Each path is a new rotation, seen through one point. The rows after it are directions, each followed by how far the rotation turns it, in degrees each step (0 if it stays put).
Each turn is a multiple of 5 degrees from 10 to 175, or 0.
Each row of a path follows its step; steps can be skipped.
Rotation 1:
step 0: -.17  .02  -.08  -.23  .11  .12  -.21  -.04  -.22  -.04  .23  .18  .09  -.30  .09  -.13  -.28  .13  -.12  .00  .26  -.21  .20  -.04  .33  -.03  -.14  .09  -.03  -.14  .10  -.18  -.01  -.28  .23  -.24  .15  -.13  .07  -.09  -.45  .10  .24  .08  .06  .42  .02  .22  -.16  .13  .22  -.17  -.10  -.52  -.20  .01
step 2: -.02  .31  .08  -.27  .27  .50  .08  .39  -.15  -.33  .15  -.28  .10  .14  .02  -.22  -.52  -.03  .09  .04  .23  .11  .16  .14  .09  -.06  .37  -.09  .05  .14  .14  .05  -.06  -.08  .05  .27  .03  .32  .25  .05  -.05  .02  -.01  -.16  .04  -.18  -.02  -.26  -.21  .02  -.09  .04  .22  .02  -.19  .07
step 4: .14  -.25  .05  .08  .16  .13  -.35  .00  -.07  -.15  -.07  -.01  .14  .09  -.04  .07  -.11  -.43  -.15  -.18  .02  -.19  .19  -.01  .51  .06  .08  .21  .26  -.01  -.13  .10  -.11  -.07  -.14  -.18  -.11  .38  .05  -.07  -.46  .06  -.46  .20  .25  .04  .02  .38  -.12  .04  .03  .14  .01  -.01  .22  .23
step 5: .38  -.04  .10  .06  .16  -.17  -.07  -.14  -.06  .03  -.32  .06  .10  .03  .21  -.41  -.06  -.08  .17  .14  .04  -.07  .14  -.12  -.10  .17  -.25  .30  .17  .18  .06  -.18  .18  -.07  .34  -.16  .48  .04  -.06  .03  -.19  .02  .16  -.21  -.16  .03  -.04  .11  .06  .43  -.23  .21  -.14  .20  -.04  -.47
step 6: .18  -.16  -.35  -.14  .00  .25  -.06  .16  -.08  .07  -.15  .18  .05  -.19  -.27  .17  -.28  -.13  -.12  -.05  .39  .17  -.10  .09  .37  .13  .17  .17  -.09  -.34  -.03  .02  .31  .06  .41  .54  -.16  .04  .15  .03  .24  -.04  -.01  .20  -.08  -.16  -.05  -.01  -.03  .17  -.31  .05  -.20  -.09  .03  -.07
step 7: .00  .04  -.10  .16  .16  .29  -.11  -.11  .27  .07  -.17  -.15  -.29  .04  .12  -.13  -.42  .54  .18  .52  -.23  -.14  -.06  .07  .03  .09  .01  .10  -.10  -.28  .13  -.11  .04  .06  -.12  -.08  -.12  -.16  .30  -.07  -.31  .11  .06  .14  .29  .13  -.21  -.35  -.10  .06  -.02  .19  -.20  .02  -.06  -.08
step 8: -.33  .12  -.44  -.22  -.02  .25  .08  -.05  .08  -.11  .02  .15  -.26  .03  -.07  -.19  .12  -.22  .00  -.23  -.27  -.28  -.12  -.24  .16  -.19  -.27  -.06  .16  .03  -.29  .05  .04  .16  -.28  .18  .07  .45  .16  .11  -.03  -.09  -.16  .06  .15  -.03  .31  .03  -.36  .03  -.30  .10  -.28  -.15  -.17  -.12
step 9: -.24  -.07  .08  -.08  .10  .01  .23  -.10  .04  -.27  .34  -.10  .26  -.03  .24  -.27  .05  .09  .14  .06  .23  -.29  -.05  -.12  .17  .21  .02  .00  .23  .13  -.14  -.17  .28  -.08  .46  -.12  .19  -.09  .00  -.06  -.30  .19  -.04  -.16  .33  .04  -.30  .12  .21  -.11  -.13  .29  -.04  -.15  -.39  .33
step 10: .38  .19  -.05  -.11  .00  -.02  -.18  -.09  .23  -.16  .01  .15  .01  -.36  -.17  -.10  -.18  -.08  -.15  .06  -.15  -.30  .51  .14  .12  .25  .00  -.13  .11  .25  .11  -.15  .20  .34  .04  .03  -.06  .07  -.22  -.10  .53  -.08  -.04  -.01  -.07  .12  .14  .06  .04  .07  -.44  .06  -.16  -.02  .14  .33
-.03  .05  -.02  .02  .02  -.11  -.05  -.03  -.06  .04  .04  .00  .03  .06  .04  -.02  -.01  -.10  -.05  .13  .04  -.01  .00  .03  .01  .00  .00  .13  -.08  -.03  .09  -.08  -.06  -.03  .02  .05  .01  -.06  .02  .01  .08  -.03  .01  .07  -.03  .08  -.03  .10  -.04  .08  -.05  -.03  -.03  .01  .02  .02 : 65
.14  .02  .01  -.09  .00  .02  .00  -.02  .00  -.07  -.08  -.03  .04  -.01  -.04  -.09  -.03  .06  -.06  .06  .02  .10  -.05  .08  -.08  -.07  .02  .02  .04  -.10  .01  .04  .01  .00  -.04  .01  -.03  .01  .01  .00  .09  .05  .03  .04  -.08  -.03  -.06  -.08  .05  .01  -.08  -.04  .02  -.04  -.03  .06 : 80
-.05  .03  .12  -.03  -.11  .02  -.07  .00  -.01  -.08  .03  .02  -.03  -.03  .01  .04  .02  -.03  .00  .04  .02  .05  .08  .04  -.03  .05  .10  -.04  .06  .08  .02  .08  .02  -.02  -.04  -.04  .10  .03  .01  .05  .08  .04  -.05  .01  .01  -.03  -.10  .04  -.07  .10  .06  .02  .06  -.02  .06  -.02 : 40
.04  .07  .01  -.03  .00  .05  -.08  -.01  .10  .01  -.01  -.01  -.05  -.07  .09  -.05  .04  -.03  -.07  .05  .10  .04  -.06  -.05  .00  -.01  .10  -.02  -.04  -.02  .06  -.07  -.05  -.08  .06  -.02  .03  -.04  .03  -.01  -.12  .01  -.09  -.04  .06  -.06  .03  .00  .00  -.09  -.02  -.03  .06  .03  -.01  .02 : 155
.02  -.05  .07  .09  .00  -.03  -.02  -.09  -.13  .00  .08  -.05  -.04  -.04  .13  .00  .01  .01  .06  .09  -.04  .02  -.02  -.01  -.02  .03  -.03  -.05  -.01  -.05  -.05  .02  -.04  -.05  -.03  .03  -.02  -.04  -.04  .05  -.04  .04  .03  -.12  .02  -.04  -.03  -.06  .07  .00  -.11  .05  -.05  -.05  .05  -.04 : 170
-.05  .05  -.08  -.03  -.04  .02  -.02  -.03  -.03  -.11  -.03  -.04  .01  .04  .06  -.03  .09  -.06  .09  -.07  .03  .09  -.01  .01  .03  .03  -.04  -.03  -.03  -.06  -.01  -.09  -.09  .01  .08  .05  .12  .11  -.01  -.02  .03  .00  .07  -.03  -.08  .02  -.01  -.07  -.02  -.01  .05  .00  .00  .01  -.05  -.05 : 120
